k705: -832 -833 -899 -296
k406: -71 -466 -831 -237
k357: -797 -831 -899 -792
k217: 524 -797 117 -796
common k406 k357:  -> -831
common k357 k217:  -> -797

k217: 140 205 -298 -28 123 93 -66 -259 -125 -337 147 253 138 100 -157 -285 371
 40 158 -445 187 76 -50 54 -68 -94 2 -371 286 -562 543 -48 492 -133 175
 -441 -16 250 -132 37 -675 233 -2 -60
k160: 2 145 140 -179 89 -229 -194 142 395 -64 41 -81 -167 102 13 -2 -122 414
 432 -44 -63 68 -65 -298 136 209 67 -242 198 -83 73 -152 71 -482 95 -107
 223 -47 34 145 -238 -4 -439 -311
k485: 54 21 218 -35 -135 -422 -174 257 373 39 -685 -124 -352 29 143 15 -182
 232 211 -2 -35 -59 496 -261 -16 472 12 198 -194 41 -133 -84 -153 -203
 63 -163 257 -21 4 145 50 -108 -328 -133
k318: 138 140 -324 192 76 69 -23 -254 -224 -243 4 246 100 83 -147 -215 589 -8
 -197 -446 184 -23 -79 312 -294 78 -160 -85 54 -604 663 114 445 -55 227
 -542 20 435 -383 52 -526 133 -17 2
k357: 170 -85 -90 -46 -33 -204 -432 397 122 -128 -516 -55 -427 162 -113 355
 118 -106 -125 -175 154 -470 226 103 -165 291 -28 40 -687 -98 183 134 41
 199 201 -188 153 367 -152 144 90 -55 -159 -489
k194: -72 345 -137 -307 102 -598 43 627 356 -328 -623 -205 -354 -85 207 143
 123 576 711 347 109 280 722 -444 104 183 76 -112 -15 55 -146 -176 -53
 -752 57 134 152 -103 -115 324 -239 -450 -344 -161
k393: 170 52 -189 98 -90 -214 -81 72 -60 -212 -287 109 -165 17 15 -96 294 -72
 -91 -266 185 -120 134 200 -251 267 -95 240 -298 -323 273 60 169 87 151
 -399 69 1 -226 197 -234 -20 12 8
k729: 28 322 -247 -279 171 -339 -102 -66 223 -416 -373 -39 -210 30 5 62 90 409
 584 20 180 144 476 -163 74 41 -64 -258 65 -222 196 144 221 -566 148 -88
 93 81 -118 224 -478 -184 -271 -285
common k357 k485:  -> 41
common k485 k357:  -> 41
q: 28 322 -247 -279 171 -339 -102 -66 223 -416 -373 -39 -210 30 5 62 90 409
 584 20 180 144 476 -163 74 41 -64 -258 65 -222 196 144 221 -566 148 -88
 93 81 -118 224 -478 -184 -271 -285 -> k729
q: 140 205 -298 -28 123 93 -66 -259 -125 -337 147 253 138 100 -157 -285 371
 40 158 -445 187 76 -50 54 -68 -94 2 -371 286 -562 543 -48 492 -133 175
 -441 -16 250 -132 37 -675 233 -2 -60 -> k217
q: 138 140 -324 192 76 69 -23 -254 -224 -243 4 246 100 83 -147 -215 589 -8
 -197 -446 184 -23 -79 312 -294 78 -160 -85 54 -604 663 114 445 -55 227
 -542 20 435 -383 52 -526 133 -17 2 -> k318

